Each row is where one point has got to under a steady rotation. How many ticks took it there?
The counts run from 0 to 159.
[122 115 161 156 108 119 123 132 164 174  89  80 165 146  93 136 116 165
  76 120  84  94 121 125 119 103 123  96 126 106 112  92  89  83 127 106
  93  90 136 130 139 142  81 141 129 133 125 159 163 109 152 156 105 115
 160 127 127 101 197 145 123 139 126 122  65 149 167 152 132 169 149 108
 160 179 105 125 149 168 172 118]
68
[ 98 151 112 157 134 156  78 117 139 151 142 123 137 141 101 151 132 114
 130 103  53 167 104  57  79  98 119 169 121 140 132  97 144 135 146 137
 108 126  81 146 165 112  91 122 179 107  90 171 121  84 160 168 162 121
 146 149 122  66 156 147  96 143 140 133  81 121 182 140 149 129 128 171
 137 153 106  95 123 147 173  94]
128
[109 139 180 127 170 120 138 145 135  93 115 116 135 178  97 115 103 136
 113  93 191  87 119 209 146  96 142  82 144 173 123 130  98 182 143 148
 109 172 180 132 109 139 184  95 135 139 130 139 156 119  78  99 141 144
  98  82 130 157 142 102 144 130  93 114 118 128 115  90 153  92 106 117
 149 110 135 155 171 103 115 140]
54
[116 128 131 127 127 131  95 125 158 144 133 109 163 176  67 194 107 144
 101 106 100 167 126  90  91  95 201 122 122 150 114 126 126 148 154 108
 126 159  68 139 142 112  99 120 127  82  94 131 108  93 126 155 144  81
 137 169 114 115 121 157 128 145 168 110  98 122 207 103  98 142 147 117
 137 162  94  70 164 136 153  97]
8
[121 151  91 186 131  97 124  99 103 167 100 139 119 118 119 139 114 129
 178  78  93 110 117 105 122 106  70 125 119 120 181  81 142 135 122 151
  87 109 182 137 121 151 136 165 178 186 116 136 127 117 118 107  98 114
 114 151 111 119 149 110 128 120  82 149 147 113  63 167 175 108  89 132
 153  93 112 156 143 132 148 139]
123
[126 117 125  89 146 128  84 120 133  90 112 153 109 149  78 127 132 134
 175 115 153 125 146  86  93 138 156  73  88 147 112 147 151 207 159 138
 131 149 157 106 125 135 113 133 134 121 145 154  94  97 103 135 122 142
 110  91 122 157  74 144  92 128 131 113 161 127  79  93 127  86  68 108
  91 170 132 171 165 156 130 157]
159
[136 127 145 167 102 117 191 143 139 145 102 100 161 101 136  98 121 132
 161 151 150 142  93 146 119 120 100 122 125  93 102 132  89  83  84 110
 158 144 118 104 132 161 159  88 106  91 140 110 160  97 131 118  75 142
 172 100  79 137  97 121 198 180 130 112 101 159  90  88 102 140 170 147
 167 152 152 101 111 182 156 157]
135
[124  96 128 150 106 128 183 166 130 123 106 147 113 125 145  77 121 163
 129 126  88 146 159 114 142 177 165 115 128 128  90  90 107  95 144 114
 145 154  76 128 124 160 127 124  93 137  90 113  90  94 109 150 120 124
 181 121  88 111 121 113 212 141 115 119 152 130 104 147 124 159 174 106
 104 175  83  95 151 161 114 136]
116
[144 123 111  92  73 112 110 137 119 118 180 167 152 102 143 143 162  91
 128 168  94 159  83  88  91 130 113 156 114  98 108 139 196 130 119 125
 146 133  99 119 113 160 114 135 154 104 120 125 126  96 148 187 155 145
 109 149 132  95 128 169 112 149 185 130  71 100 172 131 127 109 123 178
 137 133 177 100  99 148 119 138]
147
[162 136 118 122 110 155 145 163 144 144 162 104 132 103 172 147 163 116
  97 124  86 144  98 119 151 107 105 177 180 109 130 126  68  46 113 133
 126 109  82 111 138  93 121 130 103 126 154 143 161 147 139 122 108  96
 150 122 161 131 143 110  96 125 145 138  99 116 185 138 107 171 204 160
 125 131 103  78 116  98 186 126]
150
[117 143 157 139 134 152 112 146 161 115 147  64 152 171  89 177  99 118
 100  93 144 136  85 132  93  88 174  99 109 130 168 143  83 153  98 167
 101 127 112 163 159  89 140 115 142 123 175 134 147 109 129 122 113 104
 103 117 123 102 102 112  73 134 144 126  92 131 181  99  80 138 129  93
 115 134 111 116 161 102 144  93]
91
[165 123 147 110 105 112 159 128 104  96 105 135 139 115 171 125 126 123
 150 155 160  83 153 163 154 139  88 116 144 134 145 138 151 147 127 123
 124 108 154 103  82 157 138 136 126 165 143 108 188 165 111 112  94 167
 115 105 136 163 139 127 138 124 135 132 137 123  38 136 149  98  87 108
 132 116 161 189 104 120 101 170]
17
[ 83 105 140 138 144 139 132 117 145 151 136 146 141  83 145 143  99  75
  69 120 110 139 139 147 161 111 109 110 124 122  89 138 123  85 151 120
 199  72 162  93 151 100 124 136 159 111 132 123 123 181 148 123 183 133
 152 145 211 143 168  79  66 128 174  80 130  94 144 123 108 134 153 164
 110 135  85 112 105  97 126 144]
47
[109 166  92 152 155 175 129 121  67 146 173 187 116  91 153 128 108 102
 197 100 128 141 130 127 172 112 113 154 125 155 156 154 159 173 107 136
 126 137 129 128  77 103 181 114 141 145 109 105 107 137 114  93 143 115
 139 135 114 150  98 110 154 132 128 170 165 125  89 127 150  89 100 170
 152  66 125 147 105 101 135 148]
59
[114 125  61 142 104 139 122 154  82 166 139 156 140  68 174 131 143 120
 130 127  58 155 128  88 127 131  65 167 138  92 117  96 139  92 131 116
 159  87 105 127 157  95  93 146 129 160 107 118  90 112 145 105 161 106
 159 153 115 108 142 128 136 115 154 137 127 118 109 171 135 142 130 168
 121 134  82  94 102 125 142 134]
63
[153 193 111 150 145 101 129 103 130 133 102 133 138 116  78 162  81 148
 137  98 192 169  84 158 108 117 112 120 159 120 105 152  58 134  95 113
 137 137 168 105 124 146 157  90 160  99 120 123 174 138 102 113  66 111
 147 128 125 144 120 122 170 181 109 112 111 172 160  85  77 149 152 116
 197 131 157 122 145 133 115 124]
71
[ 79 126 114 116 128 157 190 153 128 190 156 164 182  81 127 129  84  88
 151 111 125 176 132 133 136 114 140 124 110 128 122 128  94 146  82 112
 174 124 130  91 152  85 129 125 106 100  98  96 103 146 145 114 121 147
 145 125  89 132  48 102 130 145 161 101 139 146  87 108 109 153 124 150
 136 124  87  93 109 149 136 128]
10
[126 129 109  78  93 157  99 108 145 124 128 164 155 126 140 152 139  93
  84 162 101 135 130 104 116 117 117 157 105 132  88 145 188 140 142 111
 175  91 152  91 123 110  95 160 129 144 140 143  94 152 132 129 180 152
 128 153 191 146 135 133  66 122 201  94 112 103 170 142 111 129 128 193
 133 151 133 139 103 138 115 126]
148
[168 148  84  94 116 163 150 107 148 120 143 170 124 107 152 128 155 105
 187 155 109 136 161  92 142 140 131 156 141 166 122 142 118 129 145 102
 109 130 122 124  82  64 145 122  75 142 104 113 106 136  76 139 123  93
 140 140 101 159  78 145 145 132 122 157 170 111 123 128  89 151 136 132
  88  96 116 130 132 119 113 139]
78
[168 142 109 138 115 130 214 159 106 138 109 110  83 144 128 127 102 152
 181 106 191 123  99 154 121 158 172 104 115 126 158 122  82 126 104 120
  97 185 116 147 154 122 160 109 124 134 144 111 124 135 113 127  60 112
  95  85  66 118  85  98 143 127  90 130 127 147 108 108  81 161 115  42
 139 109 130 135 164 115 109 154]
157
[114 159  84 114  96 149 127 137 114 159 152 150 140 139 157 144 153  82
 162 127  91 130 128 110 121  97 130 190  89 115 213 133 165 155 116 117
 110 111  91 162 136  62 103 161 158 153 116 123 100 132 146 121 138  99
  93 140 107  95 104 114  74 113 150 145 120 100 117 155 132 117  94 137
 131 104  90 134  77 105 131 104]
145
[138 125 144 108  70 130 127 131 116 100 132  96 118 159 178 121 140 142
  81 168 129  80 110 151 147 152  98 133 133  96 172 100 129 150 143 151
 118 117 146 181 127 138 120 137 139 174 159 163 167 152 126 118 124 162
  88 106 141  97 209 112 142  88 104 137 103 109 100 152 184  98  83  98
 129  74 161 176 114  74 108 122]
103
[131 134 127 146  93  81  86 126 163 128 107 120 155 154 113 170 128 150
  86 156 134 116  77 119  81 119  97 116 105  78 138  96 131 116 106 165
 116 126 131 148 163 193 141 124 161 114 185 147 195 138 159 147  88 186
  92 134 143  81 170 153  96 150 139 118  63 136 144 106  99 120 113 117
 162 158 171 138 115 122 133 111]
87
[156 127 115 141 168 129 147 148 121  97 115 137  75 141 141 104 137 154
 174  94 168 115 115 122 113 142 119 127 122 154 193 116 107 125 120 157
  58 144 121 160 122 110 145 110 122 177 145 134 139 122 109 108  73  71
 109 106  89 132 107 123 132 104  60 162 161 117  83 134 151 108 125  62
 113  95 112 151 148  91 158 135]
37
[112 169 143 118 167 120  80  88 131 136 153 132  96 117 132 169  99 104
 120  79 129 132  88 146 111  97  99 108 105 152 162 142 105 150 135 148
 129 100 183 111 153  99 130 148 162 153 114 127 129 163 157  92 157 140
  96 129 186 128 141  83  47  93 109 131 118  82 138 130 126 103 102 116
 139  85 113 178 137  79 123 112]
107
[134 158  65 152 118 164  96  93 103 180 138 127 108 121 131 179 141 122
 142 112  57 154 145 113  72 110 151 156 121 156 136  95 156 129 164 106
  82 125 107 145 116  90 107 119 136 149  73 137  72 136 147 161 146  60
 117 184 110  80 140 113 123 128 116 145 123 109 176 156 109 165 124 133
 146 107  96 104 122 127 119  92]
127
[133 123  56 122  91 138 122 151 129 130 166 165 104 105 152 122 148 123
 103 141  47 180  95  82 101 135 109 132 130  90  99 108 146 127 133 142
 152 163  87 124 168 153 143 149 172 109  85 133  88  83 175 176 165 116
 121 155 127  60 148 134 158 137 189 131 102 115 178 134 104 142 156 165
 123 125 113  66 126 143  94 116]
45
[194 135 141 160 123 105 154 133 122 111  90 123  84 151 154 117 149 182
 151 144 149 127 131 152 160 152 125 148 176 144 104 115 100  91 145 122
  86 168 127 133  95 160 160 105 100 165 128 129 146  90  86 137 104 117
 149 110 126 157 154 162 220 126  54 167 151 137 119 138 162 118 147  97
 152  99 136 136 134 128 106 108]
120
[ 92  82 138  91 144 154 186 164 136 113 162 139 137 117 140  92 125  97
 139 130 154 119 141 143 172 128 170 119 114 154 147 160 102 124 120 136
 167 117 118 112 158  59 124 117  62 134 131  89  99 150  91 101 127 117
 140  95 119 177  63  95  99 109 167 113 184  89 107 114 124 144 138 115
  78 121  82 131 131 102 133 152]
96
[175 162  86 125 136 115  58  79 119  87 156 150 117 129 103 180 148 120
 154 142 118 172 100  79  69 106 107 146 128 130 139 145 176 159 118 141
  99 135 159 135  91 154 134 144 141 104 128 148 137 121 141 141 124 112
  87 147 157 122 147 188  61 131 154 160  95 121 192 101 105 122 108 144
 165 114 174 141 124 136 126 112]
23
[130 135 101 145 132 132 167 144 142 130 138 105 105  61 166 137 107 114
  70 103 133 128 110 177 175 104 106 153 177 107 112 122  51  47 130 132
 151 112 131 124 169 124 164  91 147  93 120 118 104 151 136 122 130 113
 170 141 151 112 149  80 158 109 139 137 129 128 147 146 113 172 183 149
 133  94  77  97 103  94 114 133]
48
[103  77 199 101 140 140 168 181 173  80 133  79 151 152 111 113 133 135
  68 142 145 111 148 141 154 125 153 109 156 117  85 142  73  93 129 139
 135 115 120 129 160 106 116  98  90 128 174 124 148 113 116 119 121 123
 160 109 136 153 103 138 108 119 160  99 117 103 140 127 125 132 183  94
  74 146 108 109 133 104 135 119]
31
[147 126 120 155 135 120 155 146  98 118 110 137 129 111 185 108 128 125
 143 123 169  69 159 180 193 141 106 128 157 133 131 142  89  98 130 120
 124 123 160 115  88 146 179 104 127 156 120 107 149 137 106  98 113 147
 160  95 129 177 132 111 185 114  95 114 134 146  62 135 161 116 141 120
 130  88 119 181 150 118 101 162]
119
[116 152 149 121 140 132 116 116 163 146  97 100 151 199  73 154  99 150
 126 100 149 123 173 146 102 105 203  93  96 176 146 143 124 189 154  86
 101 131 149 141 121  67  97 125  70 126 132 133 129 162 123 133 115 106
 103  95 111 144  96 134 132 160 122 114 127 121 152  98 116 162  94  70
 139 159 110 124 156 132 119 127]
73
[101 142 122 120  91 115 137 117 131 174 146 174 152 109 164 188 105  58
  94 129 100 175 107 166 157  88 131 154 122  95 130 149 136 140  95  97
 164 119 146  98  98 111 146 117 170  86  98 104 122 166 152 108 174 144
 129 137 138 147 145  94 130 148 164 105  97 141 162 115 105 136 133 199
 167 104 115  86  77 155  77 133]
130
